A single turn carries every row of the set below to another of its rows. Some are shown first; where does it send the rows asked next?
pufen: [ 0.47  0.18 -2.83 -1.08 -0.41  1.45  0.07  0.38  1.18 -2.86  2.04 -1.33
  0.03 -0.10  1.68 -0.60 -1.86 -0.14  1.96  0.04 -0.78 -1.46  0.54 -0.75
  0.30 -1.52  0.57 -0.37 -0.71 -0.02 -0.35 -2.43 -0.38  1.13 -2.78 -0.40
  1.66 -1.66 -2.33  0.09  0.43 -1.36  1.11 -0.77  1.04 -1.19  0.33  1.99
 -2.69  0.10 -0.54  0.80 -0.29 -1.17  0.78]
Nutat: [-0.14  2.14 -3.39 -0.17  0.01  0.94 -0.43  1.64  0.78 -1.23  0.89 -2.14
 -0.96  0.18  1.03  0.36 -0.81 -1.56  1.37 -1.51 -0.18 -1.32  0.43 -0.83
  0.00 -0.76  0.98 -0.55  0.18 -0.08 -0.29 -1.02 -1.59  1.38 -2.53 -0.40
  2.40  0.07 -1.14  0.80 -0.62 -1.06  0.62  0.14  1.39 -1.54 -0.14  2.12
 -2.04 -0.17 -0.78  0.89 -0.87 -1.52  1.58]
sem: [ 1.71 -1.80 -0.02 -0.66  2.10  2.92 -0.41  0.39  0.00 -1.32 -0.06  0.87
 -0.08  0.78  0.34  0.90  1.56 -1.47 -1.50  1.40 -1.06 -0.40 -2.16  1.14
 -1.77  1.23  1.06  0.50  0.07  0.51  0.89  1.63 -0.62 -0.30  1.10  0.11
 -3.14 -0.27 -1.50 -1.21 -0.06 -2.62 -1.36 -0.96  0.27 -2.01  0.60 -0.18
 -0.27  0.11  1.70 -1.19  2.57  0.57  1.12]
doz: [-0.05 -2.30  0.56  0.62  1.24 -0.26 -0.88 -0.46  1.57  1.04 -0.12 -2.27
 -0.83  0.77  0.53  0.16 -0.28  3.18  0.80  0.15  2.51 -0.95  0.52 -0.38
  1.28  0.00 -3.27 -0.19 -2.16  0.60 -0.36  0.80 -0.21  0.17 -1.71 -1.60
  1.20 -1.66  0.54 -1.90  0.25  1.43 -0.08 -0.16 -0.01  1.40  0.85  0.40
 -0.14  0.38  0.11  2.90 -1.67  2.90 -1.56]
tig: [ 1.12 -1.58  0.60  0.33 -1.14  0.09 -0.84 -0.81  0.83  1.85 -0.34  1.23
 -1.61 -0.58  0.71  2.49  1.70  0.19 -0.36  1.27  0.16 -0.66  2.03 -1.65
 -0.77  0.65 -0.18 -2.47 -1.67 -0.39  0.61  1.62  2.21  0.67  0.41  0.87
  0.53 -2.69  1.31 -2.25 -0.02  0.47  1.20  1.96 -0.91  2.50  1.08  0.46
  0.21 -1.72  1.48  1.57  1.41 -0.11 -3.00]
Pone: [ 0.82 -1.69  0.87 -0.52  0.85 -2.57 -2.85 -1.75  1.10  1.26  0.44 -0.27
 -1.06  0.31  0.26 -0.83 -1.19  2.53  1.30  1.96 -0.03  0.04  0.68  0.34
 -0.40  1.12 -1.07 -2.97 -1.93  1.70  0.84 -0.05  1.23 -0.17  1.07 -3.20
 -0.29 -1.35  1.62 -1.61  0.71  0.53  1.40  0.42  0.45  1.61  0.41 -0.21
  0.06 -0.36  0.05  0.34 -0.25  1.58 -3.88]
tove: [-0.11 -0.81  0.00  1.02  1.08  2.50 -1.59 -0.72 -0.02 -0.37  1.56  0.64
 -0.61  0.06 -0.42  1.32  0.74 -1.99 -0.78  1.59 -0.14 -0.57 -0.85  0.71
 -1.95  0.88  1.49 -0.82  1.17 -1.79  1.07  1.57 -1.08 -0.86  0.26 -0.52
 -1.66 -0.93 -0.60 -2.11  0.09 -2.26 -2.13 -0.99  0.63 -1.76  0.34 -1.88
 -0.58  0.85  2.40 -2.14  2.05 -0.22  2.61]
Rula: [-0.79 -1.17 -1.81 -0.57  0.94  0.08 -2.78  0.27 -0.86 -2.32  1.17 -0.81
 -0.69 -0.56  1.12 -0.26 -0.94  1.00 -1.03 -1.24  0.58 -0.94 -1.02  0.97
 -0.01 -1.31  1.48 -0.26  1.19  1.37 -0.47  0.26 -2.25  1.85  0.49 -1.11
  2.43  0.12  0.09  1.37 -2.44 -0.60 -0.52  1.77 -0.60 -0.02  0.03  0.80
  1.24  1.47 -0.41  0.80 -2.28  0.75  3.44]
Zusiz: [-1.45 -0.09 -2.14  1.09 -0.12  2.28 -0.72  0.13 -1.21 -0.47 -0.31  0.93
 -0.66 -1.71  1.01 -0.25 -1.21 -1.51 -0.49 -0.29 -3.16  0.08  1.50 -0.02
  0.29 -0.35  0.65 -0.69  0.77 -1.35  2.06  1.61  0.52 -1.06 -0.69  0.21
  1.26 -1.89  0.85 -0.03  2.63 -1.40 -0.54 -1.80  2.34 -0.92 -0.28 -0.50
 -1.41 -0.24  0.08 -0.19  2.71 -0.94  2.51]
lata: [-2.14 -1.52 -0.57  0.18  0.87  0.34 -2.15  0.29  0.04 -0.96  1.34 -0.47
 -1.19 -1.85  0.11 -0.12  0.33 -1.12 -0.05 -0.58 -0.77  0.65 -2.79  0.86
 -1.00  0.88  1.48  1.68  2.29  2.04 -1.30  1.28 -1.35 -0.86  2.10 -2.35
 -1.54 -0.09  0.10 -1.11 -0.39  0.31  0.96 -0.22  0.73 -1.73 -0.92  1.68
  2.30 -0.16  0.16 -1.81 -2.19  1.33  1.15]
dasul: [ 0.36 -1.52 -0.95 -0.12  0.59  2.33  1.69  1.10 -1.50 -0.63  0.32  0.41
  0.66 -0.25  2.21  0.69  0.40 -0.61 -0.14 -0.33 -3.03  0.08  0.44 -0.13
 -0.71 -0.18  0.87 -0.32 -1.05 -1.37  1.09  0.46  1.43 -1.35 -0.16  1.73
  1.42 -2.16  0.35  0.68  3.03 -1.49  0.61 -1.90  2.31 -2.59 -1.32  0.74
 -0.64 -1.06 -0.48  0.33  1.79  0.00  1.68]
tad: [-1.67 -1.12 -2.00 -2.02 -1.16  0.27 -2.67 -1.44  0.09 -1.70  1.13  0.34
  0.23 -2.17  2.58  0.27 -1.43  0.98 -0.59  0.22  0.38 -3.01 -1.08  0.41
  0.28 -0.14  0.96 -1.42  0.89  0.95 -0.10 -1.17 -2.44  0.98  1.49 -1.49
  0.90 -0.02  0.12  1.60 -0.54 -0.03 -0.75  0.29 -0.15  0.94  1.40  0.80
  0.39  1.49 -0.61 -0.08 -1.26  1.80  3.64]
zit: [-0.32 -1.94  1.49  0.06  0.57 -0.04 -1.51  0.32  0.37  2.27 -0.11 -0.77
 -0.07  0.87  0.94  0.29 -0.55  3.87 -0.27  1.94  0.81 -1.04  0.01 -1.83
  0.86 -0.01 -2.21 -2.00 -2.04  0.01  0.54  0.88 -0.70 -0.28 -1.78 -1.76
  1.90 -1.41 -0.17 -1.79 -0.85  1.71  0.71  0.38 -0.06  1.48  0.66 -0.90
 -0.03 -1.01  0.10  2.47 -0.89  2.42 -2.64]
bukun: [-0.69 -2.84 -2.90 -2.11  0.60 -0.31 -1.76 -1.32  0.68 -3.07  0.48 -1.16
  0.96 -2.05  1.32 -0.26 -1.58  1.65 -1.44 -0.76  0.96 -0.83 -1.04  1.54
 -0.13 -1.05  1.06  0.20 -0.29  0.78  0.04 -0.78 -1.92  2.00 -0.04 -0.42
  0.72 -0.98  0.50  1.42 -0.85 -0.20  0.20  0.87 -0.57  0.01  0.74  0.33
  0.62  1.02 -0.56  1.91 -2.29  0.77  2.90]
Bozuk: [-2.27  1.34 -2.82 -0.71 -1.80  2.14 -0.51 -0.11  0.73 -0.16  1.60 -0.31
 -0.22 -1.38  1.97  0.06 -1.49 -0.60  2.03  0.21 -2.26 -2.04 -0.43 -0.90
  0.73 -1.07 -0.39 -0.21  1.14  0.30 -0.30 -1.36 -0.84  0.75 -2.37 -1.38
  1.90 -0.66 -1.93  0.52 -0.24 -0.70 -0.31 -0.81  1.02  0.13  0.23  0.65
 -2.50  0.83 -1.13  1.53  0.56 -0.64  2.23]
nesa: [ 1.05 -0.98  1.04  0.39  0.87  0.46  0.33 -0.73 -0.65  2.09  0.37  0.38
 -1.04 -0.39 -0.43  2.79  1.74  1.18 -0.20  0.36 -0.87 -0.98  2.19 -2.09
  0.11  0.95 -0.61 -2.24 -2.01 -0.51 -1.30  1.31  2.07  0.34 -0.07  1.68
  0.06 -3.33  0.39 -0.57  0.14 -0.10  0.94  1.69 -1.73  0.81  1.56  1.38
 -0.31 -1.94  0.51  0.72  2.24 -0.47 -2.20]
zigap: [ 1.66  0.68 -0.23  1.41  0.61  1.62 -1.67 -1.27  0.66  1.11 -1.20  0.64
 -0.10  0.91  1.32  0.52 -0.69  1.21 -1.02  1.13  0.06 -0.06  1.70 -1.76
 -0.30  0.40 -1.48 -1.24 -1.97  0.84 -0.22  1.06  0.05 -0.56 -1.50 -0.85
  1.87 -0.85 -1.21 -0.24  0.91  1.67  1.73  0.94 -0.46  3.07  0.93  0.57
  0.17 -3.03  1.11  1.38  1.00  0.52 -3.96]
sori: [ 0.35 -1.77  0.19 -0.80  1.95  2.08 -0.85  0.72 -1.06 -1.24  1.10 -0.36
 -1.62  0.32  0.51  1.62  2.12 -2.03  1.50  0.13 -1.79  0.00 -1.72  0.77
 -2.16  1.19  0.93  0.42  0.72 -0.14  0.84  1.22 -0.08 -1.12  0.22 -0.32
 -3.18  0.69 -0.83 -0.84 -0.93 -1.62 -1.58 -0.79  1.36 -1.81  1.28 -1.09
 -0.13 -0.22  1.21 -2.41  1.11  0.36  1.72]
Vasoz: [-2.04 -0.57 -1.55  0.28 -0.35  0.40 -2.08 -2.06  1.32  0.65  1.75 -0.60
  0.63 -2.21  0.68  0.81  0.19 -1.47 -0.88  0.68  0.67 -0.84 -2.72  0.98
 -2.12  2.07  1.58 -0.15  1.13 -0.16 -1.05  0.46 -2.51 -1.17  1.86 -2.21
 -1.64  0.14  0.57 -0.30  1.04  0.38 -0.04 -0.99  0.19 -1.45 -1.19  0.85
  1.43  0.03  1.33 -1.93 -1.64  0.88  1.94]
foloz: [-1.04 -0.99 -0.99 -0.09 -0.08 -0.71 -0.90 -0.62  2.27 -0.93  1.11 -0.09
  0.05 -1.56 -0.31  0.62  0.43 -0.42 -1.20  1.16  0.02  0.69 -3.31  1.50
 -2.08  0.77  1.67  1.88  2.06  1.70 -1.82  0.29 -1.24  0.18  2.09 -0.93
 -2.29 -0.50  0.30 -2.10  0.46 -0.16  1.29 -0.47 -1.16 -1.62 -1.45  1.49
  1.17 -0.41  0.23 -0.42 -1.66  0.91  1.12]
Zur: [ 0.53 -0.34 -1.38 -0.36  0.18  0.69  0.44  2.26 -1.84 -1.54 -0.64 -0.02
 -1.17 -0.73  1.73  1.42  0.51 -2.15  1.07 -1.62 -1.89  0.29  1.23  0.06
 -1.37  0.21  1.45 -0.75 -0.09 -1.83  1.48  0.44  0.66 -1.03  0.13  1.44
  1.66 -0.89  1.03  0.88  2.22 -0.71  0.13 -1.52  2.71 -1.80  0.50  0.24
 -0.99 -1.65 -0.74 -1.01  1.43 -0.30  2.61]
koz: [ 2.45 -0.32 -0.43  0.61  0.89  1.37 -1.16 -0.96 -0.48 -0.31  0.16  0.01
 -0.60  0.57  0.19 -0.25 -0.63  2.25  0.45 -0.42  0.78 -0.11  1.01 -1.28
  0.81  0.58 -2.23 -1.29 -1.82  0.51 -1.21  0.79  0.17 -0.03 -1.99 -0.89
  3.16 -1.68 -0.98  0.05  2.49  1.14  1.03  0.25 -1.54  2.67  0.99  1.78
 -0.48 -3.24  0.76  0.72  0.77  0.69 -2.69]
Fub: [ 0.68 -1.87  0.36 -0.92  0.97 -0.33 -0.46 -0.31  0.42  2.47 -1.34  0.87
 -0.56 -1.08 -0.90  2.11  0.84 -1.25  0.53  1.05  1.07  1.06  0.17  1.46
 -1.07  1.26 -1.13 -0.98 -2.84  0.24 -0.76  1.40  0.77  0.16  2.10 -1.91
 -1.43 -3.57 -1.21 -0.12 -1.30  0.92  0.20 -0.52  0.26  0.67  1.58  0.17
  0.69 -1.22  0.54  1.35  1.95 -0.63 -3.72]
vepa: [ 0.79 -1.78  0.82  0.04  0.75 -3.18 -2.47 -0.88  1.25  0.75 -0.11  0.59
 -2.11  0.18  0.19 -0.20  0.02  2.86  1.16  1.59  1.20  0.69  0.71  2.40
 -1.05  0.72 -1.73 -0.84 -2.09  1.97 -0.01 -0.24  1.28 -0.56  1.90 -1.99
 -1.46 -1.03  1.61 -0.91 -0.33  0.77  0.74 -0.36 -0.78  1.64  0.04  0.22
 -0.27  1.05  0.42  0.63 -0.51 -0.12 -2.70]
kug: [ 1.00 -2.82  0.87 -1.51  0.20 -0.61 -1.44 -1.98  2.17  2.87 -0.98 -0.16
 -0.47 -1.06 -0.48  0.83  1.16 -0.64  0.58  0.07  0.41  0.21  0.50  0.84
 -1.68  1.66 -0.67 -1.10 -2.40  0.06  0.35  0.77  1.04 -0.17  0.63 -2.73
 -0.12 -2.98 -0.99 -0.79 -1.34  1.44 -0.09  0.88  0.54  1.61  1.15 -1.65
 -0.29 -1.44  0.98  1.45  1.15  0.06 -4.06]

tig -> zit
bukun -> sem
sori -> Nutat
Now these:
Vasoz -> Zusiz
koz -> vepa

